In the data rows, the value 128 means zero.
Here are some rows, each followed by its group. Rows of different groups can look alike.
[ 76 165 106 136 148 136 128 184 162  99 128 100 116 122 108 144 134 112
 119 140 144 138 172 112] 0
[117 146 151 122 144 137 105  81 122 133  99 153 154 116 103 126 108 114
 156  79 138 136 127 137] 1
[122 102 141 150 151 105 102 126 131 138 159 162 118 112 129 146 120 151
 138 102 117 148 143 133] 1
[ 93 179 107 126 153 138 131 162 165  88 112  93 119 126 101 123 113 104
 113 135 151 134 161 110] 0
[123 100 141 153 150 100  98 128 121 158 156 167 125 108 122 145 126 153
 120 101 124 156 142 144] 1
[147 125 133 108 116 124 154 102 110 133 115 119 128 146 147 106 121 125
 143 151 139 132 115 131] 2
[182 124 136 123 115 131 116 129 136 123 143 136 125 127 118 193 134 131
 162 126 115 105  81 127] 3
[132  97 121 135 134  85 116 154 133 165 193 157 103 131 132 178 129 157
 122 133  89 151 132 135] 1
[132 131 139 127 120 143 149 118 118 116  88 122 127 131 147 108 158 128
 138 130 144 121 148 144] 2
[113 111 145 139 137 111  92 112 126 140 145 158 135 103 119 147 132 143
 130  98 128 144 127 146] 1
[137 138 129 106 108 146 162 100 118 115  99 119 127 157 152 109 139 116
 154 141 124 117 134 129] 2
[134  91 142 154  98 137 104 132 121 169 135 148 135 126 138 139 157 143
 137 121 142 109 102 162] 4
[118  96 145 136 136  98  95 133 129 142 150 158 127  96 131 172 150 150
 127 107 108 153 138 145] 1
[133  90 131 145 155  92 100 129 115 149 177 161 119 104 128 141 119 158
 113 114 116 154 140 125] 1
[107 101 113 114 101 132 147 162 126 124 125 111 121 125 176 125 176 130
 111 156  92 119 148 122] 5
[159  97 112 144 162 104 113 112 108 158 184 160 121 126 126 119  80 146
  97 126 102 146 135 112] 6
[130 121 140 137  88 156 132 127 129 144 116 139 135 148 130 151 156 128
 166 122 124  88 107 154] 4
[119 101 145 130 143 102  98 130 114 140 145 161 138  81 130 183 161 145
 124 103  96 161 145 140] 1
[162 145  96 172 163 114 132 170 121 107 170 105 112 126  71  88  67 158
  70 147 159 116 134 100] 7
[153 146 136 117 121 128 151  94 128 123 115 114 116 167 132  78 104 123
 139 132 159 110 102 131] 2
[141 128 134 129 150 110 102  97 115 155 142 151 135 123 105 120 100 133
 128 102 150 140 118 137] 1
[174 115 143 141 124 121  82 114 132 130 124 138 133 116 109 157 128 144
 126 105 164 122  91 142] 3
[118 129 118 112 134 150 144 116  97 138 120 160 160 104 121 182 132 110
 160 125  46 128 164 121] 6
[114 109 137 142 122 137 132 134 120 111 104 132 117 123 158 123 183 145
 135 128 137 127 169 148] 2
[146 109 132 136 125 105 125 121 126 152 140 121 111 143 147  89 127 141
  99 140 169 136 110 145] 2
[135 133 107  89  85 127 162 122 137 146 140  97 120 184 152  96 105 111
 124 169 121 108  77 111] 5
[ 76 185 112 123 139 153 138 165 166  77 101  94 124 125 101 144 122  99
 148 137 142 126 164 104] 0
[106 175 109 133 164 128 129 155 163  95 130  95 112 135 103 106  98 107
 110 135 161 140 144  98] 0
[157 124 129 127 122 116 154 118 137 123 141 118  97 172 147  93 116 140
 134 145 136 118 113 125] 2
[160 134 120 118 154 123 136  92 106 152 153 153 141 135 106 118  66 119
 127 107  86 125 116 101] 6
[172 104 129 149 111 116  97 141 147 126 168 138 108 136 121 174 138 156
 118 126 128 111  89 142] 3
[106 167 105 136 165 122 119 163 165 102 132  97 108 131 103 105 101 115
  95 131 167 143 155 106] 0
[160 114 125 125 146  92 119 135 121 154 173 140 119 131 117 142 106 144
 109 126 115 146 104 117] 1
[109 107 144 141 138 111  97 117 121 137 144 159 138  99 123 154 140 143
 134 103 117 153 138 139] 1
[171 118 132 124 116 126 107 128 138 123 135 134 130 117 124 190 138 132
 148 128 118 115  96 133] 3
[144 118 133 125 139 103 115 106 112 156 155 152 132 131 116 141  99 134
 141 119 127 146 114 126] 1
[143 115 116 134 152 114 111 102 105 168 160 155 147 121 114 123  68 128
 106 121 113 153 121 117] 6
[ 92 165 113 142 155 126 117 165 163  94 123  99 116 115 107 126 127 117
  91 134 163 148 156 120] 0
[ 96 168  97 115 136 120 139 172 166 102 140  95 104 147 114 151 117 114
 123 159 138 141 152 107] 0
[164 131 119 114 113 122 159 122 130 129 127 108 108 167 146 105 116 130
 124 151 132 119 106 124] 2
[104 128 146 121 110 139 147 112 118 115  91 126 139 122 144 120 148 126
 150 131 130 132 145 147] 2
[126 113 137 127 139 105 115 132 126 145 147 154 122 121 123 154 123 143
 148 107 104 134 138 131] 1
[103 101 125 118 103 134 131 144 120 138 115 112 135 111 170 117 168 120
 121 158 132 129 129 134] 5
[119 119 145 131 150 124  99 111 116 133 119 157 146  98 121 142 137 134
 133  84 116 141 144 135] 1
[131 123 142 134 133 137 128 101 125 112  92 123 125 131 148  79 138 129
 124 115 162 126 140 143] 2
[116 109 131 114 105 131 133 128 117 131 106 109 140 114 162  98 163 123
 106 146 134 128 122 134] 5
[104 167 126  74  82 180 176 106 127 110  72  93 155 154 144 109 137  72
 179 145 109  91 101 107] 5
[172  96 135 168 146 121  64 136 123 130 123 142 131  97 124 149 160 159
  84  97 174 133 126 141] 3
[139 174 109 147 157 148 146 141 115  89 122 110 138 118  66  96  73 125
 116 126 137 105 148  95] 7
[120 116 151 142 153 120 100 127 121 146 132 159 138 101 116 136 133 133
 132  84 118 139 136 131] 1
[137 172  99 148 134 149 165 174 135  71 138 102 117 136  69 126  84 136
 129 140 106  82 151  94] 7
[159 110 121 127  84 141 148 139 123 175 150 137 123 167 136 162 124 126
 168 155 105  91  86 141] 4
[123 145 143 110 108 156 155  99 125 110  71 118 135 144 147 116 150 110
 166 131 139 116 138 149] 2
[128  92 147 150 153  84  76 122 122 157 162 162 126  94 124 136 140 161
  96  97 143 165 129 148] 1
[135 108 118 136 149 122 122 123 108 147 151 157 140 112 129 141 103 135
 121 122  90 148 151 112] 6
[ 98 160 115 135 158 126 112 163 164 110 132 101 120 115 108 127 115 111
 105 139 166 151 144 116] 0
[139 115 138 153 102 159 114 116 124 164 110 144 142 145 125 108 127 128
 139 109 151  92 103 154] 4
[ 75 160 125 142 139 134 126 171 171  94 123 102 119 116 111 140 131 115
 117 132 144 150 147 118] 0
[143 117 132 130 151 113 121 126 121 148 156 154 119 121 124 150 128 136
 141 112 112 136 135 124] 1
[126 125 145 126 114 131 134 115 130 115 100 120 126 129 150 114 158 132
 129 129 140 132 127 147] 2
[116 117 115 105  93 133 151 140 131 136 122 108 120 153 164 115 149 119
 124 161 117 117 120 126] 5
[123 122 157 122 138 112 100 107 115 143 119 153 153  93 116 154 140 128
 129  92 121 157 120 145] 1
[115 123 142 134 114 132 130 113 132 109 106 124 119 136 149 106 160 137
 129 126 151 130 136 145] 2
[153 123 129 129  99 159 135 117 123 150 116 140 133 151 128 134 132 122
 162 127 120  80 106 148] 4
[ 69 167 116 133 151 146 113 170 155  98  96 101 131 103 114 141 146 103
 122 131 168 149 179 118] 0
[ 83 172 105 136 147 136 136 172 165  98 135 102 114 130 106 130 120 112
 110 139 136 136 158 106] 0
[109 134 122 101  95 144 154 134 126 129 114 102 130 148 153 105 144 106
 138 148 121 107 108 114] 5
[162 100 122 146  95 137 132 136 131 171 149 139 117 169 139 123 114 142
 138 132 126  85  93 144] 4
[136 130 121 106 108 142 153 113 115 129 111 102 134 147 152  81 119 109
 128 155 140 113 103 109] 5
[ 66 171 117 136 148 149 136 175 163  83 118 104 116 117 112 144 147 107
 137 133 133 135 177 109] 0
[122  92 139 169  88 142 107 137 123 163 136 150 130 144 138 134 155 153
 135 119 145 108 110 163] 4
[146 118 135 118 152 106 110 116 112 149 133 150 141 105 115 151 102 133
 131 109 121 153 131 122] 1
[124 116 140 124 116 138 137 124 115 102  85 116 133 107 162 125 188 133
 125 136 142 137 152 148] 2
[159 103 134 152 121 126  82 132 139 124 142 143 121 115 125 169 157 153
 119 112 144 119 112 149] 3
[ 82 145 116 172 176 132  98 182 161  99 124 109 111 102 114 108 139 129
  82 118 182 152 188 117] 0
[113 171 104 108 147 132 131 179 147 113 111  92 130 115 107 148 137 101
  94 142 137 140 153 109] 0
[ 88 165 113 129 140 129 131 183 167 101 132  92 124 114 106 148 122 106
 110 144 140 143 132  99] 0
[133 152 115 183 149 125 122 173 131  91 148 107 118 121  68  96  95 161
  81 124 166 111 138 113] 7
[116 114 119  97 105 138 140 124 106 139 108 105 144 126 165 102 153 107
 112 158 134 133 117 116] 5
[ 87 114 127 108  95 141 138 141 116 128  98 110 143 113 165 120 180 117
 122 151 121 127 139 136] 5
[111 119 126 102  91 128 143 134 128 129 119 102 133 132 159 115 152 117
 120 159 120 123 106 130] 5
[ 91 161 102 130 149 125 140 192 167  93 144  97 105 124 112 151 127 117
 119 155 126 138 162 104] 0
[127 113 129 137 150 131 117  91  98 148 136 166 157 105 119 129  94 126
 136 107  99 146 146 120] 6
[125 145 120  89 100 155 153 118 122 118  83  94 147 138 148  93 137  95
 127 144 126 101 111 111] 5
[143 138 141 108 148 111 111  90 120 157 136 149 145 121 109 142 101 113
 142 109 134 146 104 131] 1
[130 138 151 114 134 118 105  89 124 139 124 149 147 119 106 143 113 122
 146  89 126 138 100 135] 1
[148 105 126 148 149  95 104 129 124 158 175 158 115 135 116 136  95 154
 122 109 123 142 125 122] 1
[163  97 137 154 144 118  66 125 133 132 128 148 125  95 127 164 155 155
 106 102 162 136 130 153] 3
[123 157 110 185 169 129 121 161 125  88 141 114 121 121  58  63  75 158
  76 105 170 110 161 104] 7
[115 115 125 121 142 137 135 117 101 134 132 162 155  92 128 169 131 125
 143 121  57 140 167 122] 6
Which 4 groups are nearest to each row below, nearest first, going by the distance to the group's nearest row?
[104 123 128  91  83 146 152 133 123 119  96 101 146 119 163 126 169 106
 129 153 108 119 114 127] ~ 5 2 4 0
Which 5 groups are nearest to each row below, nearest first, going by the average distance to the group's rows?
[ 99 129 158 131 112 147 132 102 126 104  74 124 136 123 149 100 165 127
 152 111 155 132 142 148] ~ 2 5 4 1 0
[127 137 113  75  93 145 172 117 111 128 105  98 137 154 157 112 134  98
 148 167 110 112 114 107] ~ 5 2 4 6 0
[128 109 128 125 109 130 153 139 132 116 125 128 109 144 166 138 154 141
 143 144  98 124 145 134] ~ 2 5 4 1 3
[124  96 124 144 155 124 119 130 101 151 146 169 143  90 133 161 124 139
 127 118  74 150 174 127] ~ 6 1 3 4 2
[134 116 146 121 141 114 105 112 122 147 130 155 142 101 125 169 140 131
 132 102 112 154 122 138] ~ 1 3 6 4 2
[135 114 129 124 115 131 154 129 124 119 120 121 114 142 159 121 148 137
 141 148 115 125 134 132] ~ 2 5 4 1 3
Which 5 groups are nearest to each row below, nearest first, going by the distance to the centre of the group?
[132 108 124 151 167 117  99  98 104 149 155 163 142 105 116 103  92 137
  96 101 119 148 145 121] ~ 6 1 3 2 7
[137 117 124 129 155 124 117  91  95 158 142 161 148 117 120 121  96 125
 123 108 109 147 139 119] ~ 6 1 2 3 4
[104 119 125 113 107 148 129 131 123 139  89 109 142 129 159 102 154 109
 121 142 146 123 133 134] ~ 5 2 4 0 1
[133 110 127 120 114 129 155 143 124 119 116 123 111 134 163 139 168 137
 141 151 111 125 150 140] ~ 2 5 4 1 3
Which 4 groups are nearest to each row below, nearest first, going by the distance to the centre of the group?
[148 127 130  94 130 108 131 118 114 160 146 149 137 124 116 183 117 117
 159 126  85 139 113 122] ~ 6 1 3 4
[149 121 128 133  86 159 143 127 125 155 127 137 128 169 130 143 132 125
 167 130 116  79  99 143] ~ 4 2 5 3
[149 109 125 144  97 147 131 128 124 160 131 142 127 155 133 133 130 136
 144 135 125  92 109 151] ~ 4 2 3 5
[ 60 167 122 137 143 149 120 169 165  84  99 106 129 105 112 149 148 106
 126 126 143 141 173 123] ~ 0 2 5 7
[163 140 121 111 106 119 168 115 140 124 140 108 101 189 136 101  97 131
 137 150 127 111  94 120] ~ 2 5 4 6
[ 85 166 113 117 139 130 133 166 168  88 126  93 121 112 114 152 127 105
 125 152 136 141 142 111] ~ 0 5 2 7
[ 95 167 101 109 146 128 140 168 148 100 123  96 123 120 116 149 127 105
 112 153 127 151 166 100] ~ 0 5 2 7
Which 5 groups are nearest to each row below, nearest first, going by the distance to the group's nearest row?
[114 100 135 148 149 125 110 121 101 139 136 166 154  78 128 160 137 141
 114 111  82 161 163 131] ~ 1 6 3 2 4
[103 191 111 126 145 147 141 156 169  83 108  90 114 149  95 124 100  99
 131 133 155 122 143 104] ~ 0 7 5 2 1
[139 121 125 121 132 104 129 132 123 148 161 150 124 130 118 166 118 139
 138 122  87 136 126 127] ~ 1 6 3 4 2
Which 4 groups are nearest to each row below, nearest first, going by the average distance to the group's rows?
[122 128 150 123 110 135 135 102 127 120  98 119 136 126 148 106 148 122
 138 131 146 129 114 145] ~ 2 5 4 1
[150 125 129 139  98 157 131 112 121 159 116 139 134 159 124 118 125 126
 152 116 132  79 100 150] ~ 4 2 5 3
A new table starts here, with new groups. Each row is followed by its group. Groups can overlap.
[117 116 141 141 111 118 109 111 145 132 136 126 112  97 137 133 142 149
 132 145 106 117 110 116] 1
[118 122 139 143 112 133 119 110 142 131 131 111 118 107 141 139 129 136
 142 145 112 129  96 113] 2
[110 118 141 131 121 134 130 114 143 140 132 126 113 124 142 155 132 137
 156 142 110 128  96 103] 3
[ 98  90 154 153  97 139  88 104 153 133 149  93  87 137 159 119 135 151
 132 156 110 122 138 115] 4
[102 115 137 137 122 141 120 113 144 138 142 117 121 126 142 145 144 132
 138 145 110 124 108 118] 5
[114 112 137 137 121 132 115 113 136 122 126 112 111 125 144 113 120 132
 163 145 122 132  88 115] 6
[141 180  82  78 170  98 152 154 100  94 138 147 150 170  89 102 144  80
 145  99 167 102 149 173] 5
[113 122 142 142 114 126 121 108 145 130 139 111 119 104 139 141 133 146
 140 146 112 129 104 111] 1
[113 122 142 142 114 127 122 108 145 131 139 114 119 104 140 143 131 146
 138 146 113 130 107 110] 1
[120 120 128 142 119 130 116 115 139 125 135 114 120 130 135 132 136 132
 122 136 114 129 135 119] 2
[126 107 138 144 111 124  98 115 142 132 128 124 112 125 134 119 143 143
 130 143 115 111 137 119] 4
[122 108 132 134 124 128 115 120 141 141 129 139 115 118 136 133 139 142
 131 136 111 116 121 114] 3
[155 163  89  83 166  92 151 158 101  95 123 163 158 142  87  88 141  91
 130  95 152 106 142 167] 1
[151 165  89  83 169  90 149 157 101  95 128 164 158 145  88  88 143  91
 129  97 153 103 142 168] 1
[ 96 102 144 146 115 137 106 101 157 140 158 100  99 117 147 131 139 148
 133 155 106 120 123 113] 5
[112 118 147 147  99 140 124 111 144 130 136  97 114 112 147 138 118 149
 129 146 111 147 124 115] 6
[153 177  81  76 171  75 144 166  92  66 141 141 157 200  78  74 148  62
 128  89 178  89 177 190] 6
[149 169  85  81 173  83 145 162  99  76 135 150 161 181  86  74 145  73
 128  92 169  98 166 184] 6
[118 119 134 137 126 129 121 113 140 140 134 126 120 101 132 135 137 140
 135 140 114 120 102 115] 5
[120 122 142 148 105 137 122 113 141 127 131 104 120 114 143 138 122 142
 125 142 111 146 132 119] 6
[117 118 140 143 105 133 120 111 144 137 138 115 114  96 139 144 129 153
 123 144 104 132 119 117] 1
[110 109 155 153  92 147 113 108 146 136 136  88  95 105 155 135 113 151
 130 151 109 144 115 111] 6
[104 118 143 137 119 138 123 110 146 141 141 113 116 111 145 151 140 137
 142 146 107 125  93 114] 5
[157 160  94  91 173 100 160 154 103 113 113 171 164 111  90 100 132  99
 130  95 140 122 129 155] 3
[124 122 131 144 118 131 121 116 139 130 131 118 122 111 136 137 131 134
 129 138 114 128 114 116] 2
[153 171  86  87 174  95 147 155 100  95 124 159 165 160  85  87 141  84
 130  96 164 107 158 169] 2
[114 103 149 139 115 136 114 117 146 147 135 124 110 120 144 146 130 146
 133 141 109 128 128 111] 3
[172 143 129 125 133 174 169 171  88 156  83 171 168 121 120 153  88 129
  85  92 166 175 126 140] 7
[109 110 140 139 112 126 109 111 147 122 140 110 114 140 140 125 145 141
 140 145 114 121 137 119] 4
[108 106 149 149 111 133 104 111 146 127 140 101 107 136 152 126 132 140
 138 149 118 127 125 113] 4
[106 111 141 136 115 135 118 115 146 134 137 122 113 147 147 154 140 136
 142 143 107 127 126 112] 3
[119 114 130 136 126 134 121 116 141 144 136 129 120 102 131 132 133 142
 123 137 114 123 118 117] 5
[125 115 131 135 120 123 114 117 138 122 125 133 127 121 132 125 139 134
 144 139 115 124 113 121] 1
[108 112 136 142 122 139 116 115 144 143 146 117 113 117 142 142 133 140
 120 144 107 126 126 118] 5
[108 119 136 139 119 124 114 110 145 120 138 113 118 130 139 134 147 132
 143 146 111 123 110 119] 2
[152 162  88  85 167  95 149 155 102  99 125 167 158 139  87  91 142  95
 137  97 148 105 139 162] 1
[119 120 143 137 124 137 133 119 139 145 127 123 121 121 143 160 122 137
 141 138 117 136 110 102] 3
[109 107 147 148 108 134 106 107 146 128 140  97 105 135 150 125 128 142
 143 151 119 129 124 111] 4
[166 134 135 133 127 189 169 167  84 176  82 145 148 112 133 162  57 130
  75  97 154 191 129 126] 7
[110 110 140 142 111 128 106 113 145 123 136 113 113 139 142 126 146 138
 139 146 113 122 131 120] 4
[124 121 127 128 131 123 120 117 131 124 122 133 116 109 131 120 130 130
 162 139 116 121  79 117] 1
[168 142 126 130 130 167 172 164  93 173  83 152 169 115 120 167  74 134
  64  97 147 176 165 127] 7
[118 116 144 145 108 128 112 114 141 129 125 115 111 110 144 127 128 143
 139 146 113 129 107 116] 6
[171 141 123 125 134 168 169 173  85 154  82 175 172 134 115 158  87 128
  79  90 172 171 143 144] 7
[110 110 133 142 116 118  97 113 146 117 146 111 107 142 140 116 150 142
 121 143 111 120 160 127] 4
[117 113 149 146 102 132 111 113 142 129 125 108 107 108 149 128 123 145
 141 148 112 135 106 117] 6
[152 168  88  86 172  97 156 156 100 103 121 165 164 135  87  93 139  91
 135  95 148 114 141 163] 3
[108 108 149 151 106 135 106 103 151 129 141  93  98 114 150 128 130 142
 143 153 110 125 100 107] 2
[122 113 136 133 124 126 116 119 141 143 129 137 115 115 136 138 138 140
 135 137 111 117 115 113] 3
[106 110 131 139 120 115  98 110 146 117 153 107 105 151 137 111 153 142
 122 142 112 119 171 129] 4
[121 115 134 141 115 115 107 118 144 118 134 118 118 121 135 117 143 140
 120 139 112 122 144 129] 6
[147 173  83  78 173  79 147 161  97  73 139 144 160 188  81  74 145  70
 130  91 174  96 169 184] 6
[120 119 138 133 120 134 133 118 139 146 130 131 119 108 136 156 124 145
 131 133 109 134 119 109] 3
[104 114 138 136 111 126 109 110 148 126 146 117 113 125 141 135 147 144
 135 148 105 124 125 122] 1
[120 118 138 145 112 133 117 110 144 131 132 111 119 109 140 139 132 140
 134 144 111 129 107 111] 2
[174 168 104  91 157 106 167 170  84 118 102 176 161 127  84 118 110  96
 107  81 179 110 115 163] 7
[111 117 141 133 121 134 129 114 142 143 132 125 115 125 142 157 131 139
 152 142 110 128 101 102] 3
[111 111 144 146 109 124 106 109 148 127 145 104 108 131 142 130 140 148
 124 145 112 126 149 117] 4
[126 112 135 133 123 128 117 121 138 142 126 136 115 114 132 139 136 140
 137 135 111 118 118 113] 3
[172 153 122 128 135 153 167 168  95 159  87 165 185 137 109 168  92 116
  57  91 161 151 173 136] 7
[114 119 144 149 100 138 123 110 145 129 135  98 117 117 144 138 120 149
 124 145 113 148 136 117] 6
[110 119 148 146 100 136 115 109 146 122 131  99 109 123 146 132 130 140
 145 149 109 140 115 118] 6
[117 108 125 133 136 138 119 118 138 133 132 134 132 127 134 124 137 126
 137 136 120 121 111 122] 5
[117 118 139 136 123 135 131 118 141 141 131 122 121 133 140 154 126 136
 140 138 116 135 123 103] 3
[108 104 146 151 106 131  98 100 155 125 147  97 103 122 147 123 142 142
 141 155 110 117 115 112] 2
[123 112 139 135 122 128 118 120 141 143 127 136 114 114 138 143 136 143
 134 136 110 121 116 112] 3
[121 120 137 146 113 132 119 110 142 129 133 114 120 106 138 139 130 139
 131 143 112 129 109 114] 2
[126 111 131 130 129 136 127 124 133 138 120 139 135 143 134 142 127 127
 137 129 124 131 128 110] 3
[122 117 138 144 119 118 106 108 146 124 130 120 114 113 136 128 143 136
 149 147 114 112  95 111] 2
[149 179  81  81 175  85 140 161  94  79 134 149 160 192  84  83 145  68
 122  92 174  95 176 185] 2
[166 138 132 135 140 173 173 162  91 176  82 147 160 106 129 167  70 134
  81 102 147 184 137 118] 7
[116 120 137 139 111 131 122 111 143 138 141 118 117  96 136 141 128 154
 125 141 108 130 120 115] 1
[105 105 154 147 109 141 111 104 153 144 149  97  98 105 148 141 131 146
 131 152 105 124 111 108] 5
[107 117 144 149 120 128 112 104 150 120 140 105 116 124 147 133 139 131
 156 152 118 119  88 108] 2
[120 118 144 138 122 138 131 122 139 143 126 124 122 122 144 160 124 134
 137 137 115 137 112 104] 3
[121 113 135 143 114 133 111 114 140 116 124 116 123 135 139 119 131 130
 145 142 120 133 121 121] 6
[175 170 104  90 160 104 163 172  84 113 104 174 159 129  84 117 115  90
 105  81 180 105 114 168] 7
[154 167  87  90 174  97 148 153 100  99 123 161 165 150  87  88 140  90
 129  97 159 110 153 166] 2
[179 160 110 100 154 115 163 171  87 126  90 184 165 119  90 123 107 100
 104  83 174 118 115 158] 7
[ 92  89 153 150  99 130  84 100 160 127 160  88  90 151 151 114 151 153
 131 157 108 114 159 118] 4
[106 118 138 138 120 139 123 112 145 143 143 118 118 103 142 146 137 140
 134 145 107 126 101 115] 5
[108 115 136 140 119 141 124 111 147 144 145 117 115 106 139 143 131 145
 130 145 109 126 112 112] 5
[125 113 139 132 120 128 120 120 138 143 124 133 113 113 135 145 132 142
 137 135 109 123 115 109] 3
[170 139 133 137 136 173 169 163  91 178  81 146 159 105 127 169  71 133
  74 101 143 182 144 117] 7
[111 113 147 151 109 135 113 105 148 125 138  99 117 124 146 138 134 135
 145 150 116 126 104 107] 2
[120 105 142 144 113 119  95 114 146 129 134 123 111 127 138 121 148 147
 125 143 113 111 144 120] 4
Which 5 groups are nearest to each row below, nearest first, going by the distance to the centre of the group?
[107 107 152 152 108 133 105 103 151 130 142  93  97 115 156 131 128 143
 143 153 111 126  97 108] -> 4 5 2 3 6
[117 110 148 136 118 141 124 120 137 152 126 121 106 115 149 150 117 143
 134 139 111 136 111 107] -> 3 5 2 4 1
[122 104 141 145 111 119  94 114 144 130 135 119 106 128 136 118 147 146
 124 142 111 111 147 120] -> 4 5 2 6 3
[120 121 137 133 121 130 133 119 140 144 130 131 118 108 136 156 127 145
 136 137 109 133 114 108] -> 3 5 1 2 6
[116 107 142 137 120 139 117 118 142 147 129 124 105 121 144 142 127 141
 143 144 110 126 116 107] -> 5 3 4 2 1
[110 119 132 145 122 128 111 108 143 115 142 103 117 143 139 129 141 126
 143 145 117 124 122 116] -> 2 4 5 6 3
[121 116 131 132 123 121 116 117 139 122 127 133 126 119 134 124 139 134
 143 139 117 122 106 122] -> 2 1 3 5 6
[172 143 125 123 134 168 170 174  85 155  82 173 168 127 119 155  84 128
  81  90 168 172 139 144] -> 7 3 1 6 2
[174 131 117 114 152 158 171 171  81 156  78 168 155 101 120 131  72 118
 108  92 155 176 109 133] -> 7 3 1 6 2
[173 142 126 127 130 182 173 171  83 162  76 167 162 119 127 157  76 130
  94  94 163 184 121 132] -> 7 3 1 6 2
[175 142 123 123 133 172 171 175  82 157  77 172 165 122 117 151  80 126
  85  89 164 176 135 141] -> 7 3 1 6 2
[112 110 132 142 128 128 110 107 142 118 132 114 117 139 141 119 133 125
 164 146 126 118  84 108] -> 2 5 3 6 1
Which 4 groups are nearest to each row below, nearest first, going by the average distance to the group's rows?
[154 161  94  85 165  88 150 158 102  95 124 162 157 137  91  92 140  96
 125  95 149 109 142 169] -> 1 7 2 3
[161 132 136 129 129 193 170 170  83 177  83 147 144 111 139 157  53 131
  79  99 160 192 117 130] -> 7 3 5 1
[106 121 135 139 121 125 119 105 147 119 137 113 115 120 140 127 142 133
 167 151 114 120  79 111] -> 5 3 4 2
Which 5 groups are nearest to each row below, nearest first, going by the distance to the group's nearest row?
[122 104 133 141 120 126 101 116 138 120 129 122 124 150 134 114 144 128
 138 139 124 118 139 121] -> 4 6 2 1 5
[101 117 136 136 121 141 125 109 145 140 143 113 119 122 141 147 140 137
 138 146 110 125 105 115] -> 5 3 1 2 6
Which 4 groups are nearest to each row below, nearest first, going by the distance to the group's nearest row?
[127 115 141 134 117 130 121 122 138 143 121 132 114 113 137 146 127 143
 136 137 109 127 114 108] -> 3 2 5 6
[110 108 146 148 111 133 104 111 145 125 138 102 108 137 151 126 133 139
 139 150 118 126 124 115] -> 4 2 6 1
[122 120 137 146 116 132 120 112 142 130 133 114 122 108 137 138 131 136
 130 140 112 130 112 114] -> 2 1 6 5
Which 5 groups are nearest to each row below, nearest first, going by the average distance to the group's rows?
[144 157  92  88 173 105 156 147 109 118 122 178 163 116  93  98 140 111
 142 104 135 120 127 149] -> 1 3 7 2 5
Which 3 other groups have their centres nearest to the centre of group 2, nearest first?
6 1 5
Which 3 other groups have their centres nearest to the centre of group 3, nearest first?
5 1 2
Which 3 other groups have their centres nearest to the centre of group 1, nearest first?
2 6 3
Which 3 other groups have their centres nearest to the centre of group 5, nearest first?
3 2 1
Which 3 other groups have their centres nearest to the centre of group 4, nearest first?
5 2 6
